rotation ticks, each row followed by its count of ticks:
The counts run from 0 to 281.
[-1.874, 1.660, -2.664, 1.321, 0.125, 1.105, 0.499, -1.338, -1.092, 2.321, -2.352, 5.697, 2.395, -0.986, 1.987, -3.101, 0.738, -1.558, 3.312, -3.058, 0.748, 0.845, -2.366, 1.258, 0.775, 2.198, -3.336, -3.994, -1.063, 0.184, -4.317, -2.936, -3.234, 0.482, -0.361]  219
[-2.115, -1.863, -0.191, -1.232, 0.256, -2.592, 2.288, 0.906, 2.448, 1.347, -3.036, -4.118, -2.718, -1.384, 2.963, 1.312, -0.330, 2.057, -4.101, -2.425, -3.301, 0.439, -0.598, -2.411, -2.365, -0.967, 3.531, -0.450, 4.590, 3.709, 2.722, 0.919, 0.495, -0.282, 0.815]  61
[-1.084, 1.389, 3.189, -3.598, 4.236, -1.232, 1.631, -1.955, -1.881, -1.456, -1.896, -2.689, 3.261, -0.442, 5.868, -2.148, -0.730, -1.047, -0.993, -0.177, -0.422, -1.717, 3.211, -3.991, -1.508, -1.056, -0.061, 1.820, 2.087, 2.676, -0.417, -1.985, -1.477, -1.621, 2.310]  243
[0.379, 0.148, -3.795, -0.402, -1.587, 1.411, 1.741, 2.798, -1.254, 3.511, -2.391, 5.743, -2.759, 0.338, 0.180, 1.981, 1.726, -1.536, 1.456, 0.464, -1.352, 2.759, -3.822, -0.884, -1.913, 4.373, 0.361, -2.191, -1.044, 0.948, -2.686, -2.214, 0.342, 1.891, 2.559]  82
[-2.232, -0.084, -4.102, 1.045, -2.119, -1.141, 0.671, 2.328, 4.508, 0.401, -1.425, 3.360, 2.094, -3.389, 2.757, -2.775, -1.650, 1.645, -0.372, -1.323, -0.892, -3.572, -5.982, 1.863, 0.824, 1.044, 1.276, 0.417, -0.306, -2.103, 0.568, 2.217, 0.420, 1.984, -4.230]  191
[0.950, -2.077, -0.776, 4.876, 0.884, 1.689, -4.262, 0.868, 0.241, -1.081, 2.757, -0.336, 1.824, -0.451, -4.691, -2.319, -3.872, -0.092, 2.368, -0.892, 1.361, -0.464, 0.278, 6.652, 2.111, -0.461, -1.771, 1.047, -0.928, -0.831, 0.620, 2.529, -4.555, 0.530, -1.297]  175
[1.770, 0.084, -4.126, 1.499, -1.584, 2.342, 1.189, 5.421, 0.598, -1.234, 1.940, 4.224, -1.196, 1.056, -0.181, 0.386, -2.978, -1.165, 2.058, 4.247, -0.713, -3.412, -4.001, -0.240, -2.262, -0.627, 1.734, -1.070, -0.941, -2.029, 2.151, 2.268, 4.003, -0.154, -1.136]  137
[1.078, 2.526, 3.630, 0.197, 1.842, 2.776, 0.631, -1.064, -0.941, -2.036, 0.802, -3.015, -3.544, 0.199, -1.575, -3.028, 0.987, 1.657, -0.557, 4.357, -1.310, 0.490, 4.586, 1.126, 0.547, -4.211, 0.924, 0.710, -1.426, 4.509, -0.370, -0.793, 1.220, -2.249, 3.706]  124
[3.829, -3.059, -3.244, 3.307, -1.256, -0.314, -2.056, -1.627, 1.254, -0.705, 2.879, 1.120, -4.114, 3.472, -1.489, 0.175, -1.331, -2.023, 4.089, 1.110, -1.287, -1.586, -2.329, 0.854, -3.158, -3.914, 1.774, -0.276, 1.079, -1.489, 3.404, -1.063, 1.779, -2.961, -2.244]  148
[1.446, 0.203, -1.191, 1.503, -0.667, 1.626, -1.482, -1.036, -5.723, 3.151, -2.750, 5.490, 0.239, 0.450, -2.412, -1.358, 0.716, 0.089, 0.427, -0.555, 1.054, 3.427, -0.341, 0.497, -0.527, 2.927, -3.276, -0.024, -0.086, 4.443, -1.800, -3.287, -2.309, -2.156, 0.560]  92
[-2.502, 2.270, -3.617, 2.466, -2.201, 2.357, 1.772, 3.197, -1.180, 2.546, -2.934, 3.714, -2.519, -0.580, -1.005, 0.402, -0.130, 1.907, -1.463, 0.536, -0.940, 2.364, -1.598, -1.055, -1.515, -0.348, -2.329, -4.851, 0.517, 5.336, 0.081, 0.320, 2.735, -2.286, -1.925]  100
[0.304, -3.126, -3.839, 0.965, -0.142, -2.547, -3.534, 1.633, 3.649, -0.860, 1.209, 1.009, -1.407, -0.455, -2.517, -0.431, -3.938, -2.151, 0.987, -0.217, -0.172, 0.088, -0.326, 3.962, 1.878, -1.682, -2.221, -0.589, -3.668, -2.827, 0.936, 2.842, -0.177, 3.138, -3.267]  176
[-0.302, -1.744, 3.302, -3.123, 2.784, -0.336, -2.663, -1.352, 0.607, 0.643, 1.208, -0.316, 1.312, 1.520, 1.212, 0.821, -1.303, -2.575, -2.858, -0.851, 2.235, -2.704, 0.738, -3.432, -1.761, 0.183, 1.616, 6.162, 0.458, -4.775, -1.025, 1.136, -4.052, 1.929, -0.146]  40
[0.779, -1.441, -0.680, 1.211, 3.239, -0.382, -4.237, -1.694, -0.815, 1.373, -0.747, -1.383, -0.317, 1.518, -0.176, 2.481, -2.153, -2.204, -4.116, -1.166, 0.625, 1.061, 0.289, -5.565, -4.760, -3.573, -0.064, 3.259, 2.428, 2.079, 2.862, -2.847, -1.464, -2.816, -0.808]  76
[-1.524, -0.769, 1.714, -4.362, 4.797, -1.743, -1.278, -2.163, 0.074, -0.723, -2.263, -2.179, -0.044, -0.172, 3.349, -1.999, -1.790, -0.748, -2.216, -0.785, -0.618, -2.450, 3.028, -4.442, -2.189, -1.521, 3.383, 3.326, 2.238, 3.116, 0.666, -1.715, -2.186, -1.493, 3.278]  51
[-0.920, -1.948, 6.091, 0.567, 0.501, 1.935, -2.027, -3.572, -0.799, 2.289, 1.857, -0.598, 1.098, 2.550, -1.935, 2.280, 1.982, -0.252, -0.198, -3.959, 3.194, 0.361, 2.072, 1.737, 1.509, 0.224, -1.725, 1.224, 1.598, -2.780, -3.383, 0.134, -5.876, 0.190, -1.779]  30
[0.624, 0.529, -0.787, -2.221, 0.489, -0.729, 3.114, 3.715, 2.483, -0.681, -2.143, -1.183, -4.370, -0.404, 1.067, 3.141, 1.187, -1.386, -3.192, 4.749, -3.740, 2.116, -1.550, -2.246, -1.255, -0.011, 2.537, 0.560, -1.752, 0.147, -0.122, 0.685, 4.029, 3.488, 2.786]  97
[1.869, 1.538, -1.062, 2.548, 1.829, 4.581, -2.210, 1.831, -1.708, -2.365, 4.019, 2.870, 0.286, 1.610, -2.491, -0.627, -2.617, -1.168, 1.765, 4.483, 2.868, -3.971, -0.159, -1.229, -2.497, -2.688, 1.349, -0.677, -1.635, -1.249, 1.102, 1.101, 0.913, -3.566, 1.449]  138
[-3.849, -1.131, -2.611, -0.605, -1.803, -0.170, 1.032, -1.375, 1.716, 3.351, 0.084, 5.859, -0.989, 1.590, 3.364, 0.381, 0.871, -0.589, 2.382, -3.738, 0.833, -2.018, -3.386, -1.967, -2.814, 0.743, 0.136, -2.875, 2.287, -1.506, -2.302, -1.414, -0.893, -1.752, -3.812]  28
[-0.129, -3.044, -0.520, -3.870, 0.675, -1.019, 2.178, -2.892, 3.153, -4.082, 2.122, -2.959, 2.430, -0.381, 3.059, 0.742, 1.753, 0.390, 1.087, 1.449, 0.866, -1.951, -0.081, -1.539, 0.238, -0.136, 4.698, -0.392, -1.761, -2.009, 3.545, -2.412, 3.452, 0.032, 2.494]  170
[-0.532, -1.499, 3.467, -1.632, 4.173, 1.003, -1.922, -1.481, -0.042, 0.473, -0.436, -4.245, -1.455, 0.519, -1.980, 1.882, 0.805, -1.035, -1.230, -1.857, 0.790, 3.071, 5.371, -1.181, -0.852, -0.777, 1.106, -1.759, 0.423, 3.148, -1.853, -1.051, -3.372, -0.272, 4.731]  59
[0.434, -1.716, 1.788, 0.742, 4.137, 0.843, -3.626, 2.011, -1.662, 0.791, 1.213, -1.769, 2.067, 1.241, -3.807, 2.199, -3.797, -2.640, -1.039, -2.933, 2.510, 0.782, 2.490, 1.050, -0.377, 0.576, -1.154, 1.268, 2.240, -0.561, -0.880, 3.234, -5.968, 1.572, 1.313]  48
[-0.105, 0.225, 2.884, 0.003, 2.298, 0.885, -0.525, 2.033, 1.004, -0.322, -1.402, -5.897, -0.641, -0.420, -0.726, 3.279, -0.322, 0.444, -7.177, 1.944, -0.777, 1.457, 0.866, -4.024, -1.659, -2.495, 1.347, 5.194, 1.464, 1.227, 1.827, 1.659, 0.599, 0.712, 0.840]  87
[-0.465, 1.342, 0.074, 2.897, 1.935, 3.143, 0.601, 3.076, -0.659, -2.001, 0.219, -3.242, 6.221, -3.265, 0.138, -1.210, -2.244, 1.156, 1.411, -0.694, 1.637, -0.918, -1.977, 4.506, 1.908, 1.776, 0.263, -2.011, 2.521, 0.279, 0.189, 1.799, -3.825, 1.924, 3.055]  200
[1.469, 0.461, 3.214, 0.352, 3.987, 3.463, -2.175, 1.712, -1.974, -2.424, 1.889, -2.282, 0.033, 0.560, -4.174, 1.894, -1.119, -2.241, -3.504, 4.597, 2.451, 1.453, 3.484, -2.432, -0.361, -2.737, -2.039, 2.116, -3.357, 0.304, 0.234, 1.068, 0.484, -0.572, 2.488]  113
[-1.034, 1.624, -1.183, -1.733, 1.893, -1.632, 2.862, 2.008, 2.026, -1.776, -2.293, -0.386, 5.127, -2.352, 6.206, -1.490, -1.909, -0.939, -0.795, 0.547, -0.950, -4.059, -3.769, -2.872, -1.127, 0.540, 1.496, 2.128, 0.657, -1.338, 0.175, 0.056, -0.106, 1.787, 0.957]  217
[-3.422, 2.423, 0.537, -1.438, 2.285, 0.830, 3.816, 3.157, -0.065, -1.145, -2.265, -2.501, 2.216, -2.221, 2.985, -1.236, -0.309, -0.290, 1.235, -1.036, -0.345, 1.991, 2.424, 1.126, 1.500, 0.425, -2.787, -6.364, 0.388, 2.869, -2.679, 1.061, -1.087, 1.405, 3.852]  226
[-0.952, 1.369, 2.014, 1.121, 3.415, 0.761, -4.097, -3.620, 0.118, 0.012, 1.295, 0.040, -0.516, 1.620, -0.232, -3.609, -1.726, -2.590, 1.593, -2.269, 2.536, -0.836, 3.974, 1.314, -1.077, -4.083, -4.363, -0.395, -0.483, -0.426, -3.588, 0.208, -5.358, -2.052, -1.187]  12
[-2.725, 2.678, 4.738, 0.327, 0.790, 2.118, 2.369, 1.998, -3.223, 0.209, -2.188, -1.419, 2.880, -0.303, 2.091, 0.203, -1.303, 3.230, -2.604, -1.583, 0.301, -2.774, 0.790, -1.394, -1.224, 0.402, 0.259, 1.425, 5.814, 2.632, -0.116, 2.771, -2.548, -2.539, -0.194]  254
[2.264, 0.096, 0.150, 2.110, 0.796, 2.582, -1.190, 3.175, 0.760, -0.724, 1.601, -0.858, -2.862, 2.334, -3.255, 3.932, -2.171, -2.751, -3.200, 3.696, 0.552, 0.076, -2.464, -2.586, -2.971, -2.832, -0.505, 2.587, -1.398, -2.612, 1.583, 1.851, 2.078, 0.602, -1.759]  112
[-0.673, -2.200, -0.636, 3.311, 0.199, -2.408, -1.237, -2.103, 4.676, 0.098, -0.410, -5.072, -1.647, 1.474, 2.096, 2.755, -0.691, -2.920, -0.956, -3.515, -1.372, 1.858, -1.981, -1.650, -2.249, -4.753, -1.847, -1.333, 2.837, -2.003, 1.517, -0.741, -0.524, 0.525, -3.937]  213
[0.447, -0.545, 3.719, -2.472, 4.555, 1.438, 0.045, -0.253, 0.321, -0.821, 1.364, -3.602, -2.407, 3.193, 1.099, 2.934, -0.369, -5.111, 0.339, 0.252, 0.792, -0.607, 1.929, -3.365, -4.415, -2.673, 0.980, 0.382, 1.669, -1.888, -1.845, 0.566, -2.312, 0.628, 3.718]  250
[3.162, -1.127, 0.058, -0.680, -1.184, 2.217, 4.225, 1.393, -3.403, -3.387, 2.073, 1.095, 4.113, 0.899, 0.376, 0.545, -1.028, 1.396, 3.333, 3.447, 0.806, -3.496, -2.181, 0.536, -0.742, 2.663, 3.278, 0.689, 0.923, -1.434, 4.182, -0.312, 2.748, -1.263, 2.168]  145
[-0.480, -3.347, -1.885, -1.739, -0.394, -1.083, -1.492, 1.527, 1.930, 2.784, 0.358, 2.277, -3.040, 2.617, -1.448, 6.576, 0.416, -3.884, -0.505, -2.514, 0.282, 2.639, -2.344, -2.642, -3.015, 2.654, 1.051, -1.976, -0.444, -3.538, -1.735, -0.143, -0.878, 3.741, 0.449]  57
[0.056, -2.080, 2.608, 0.698, 0.807, 2.231, -4.145, -3.621, 1.456, -1.752, 4.472, 0.005, 2.777, 0.377, -2.594, -0.126, -0.479, 0.059, -1.527, 0.865, 4.012, -3.074, -0.298, 0.148, 0.764, -1.876, 1.148, 4.715, -2.535, -4.519, 1.724, 0.515, -1.487, -1.646, -2.732]  167
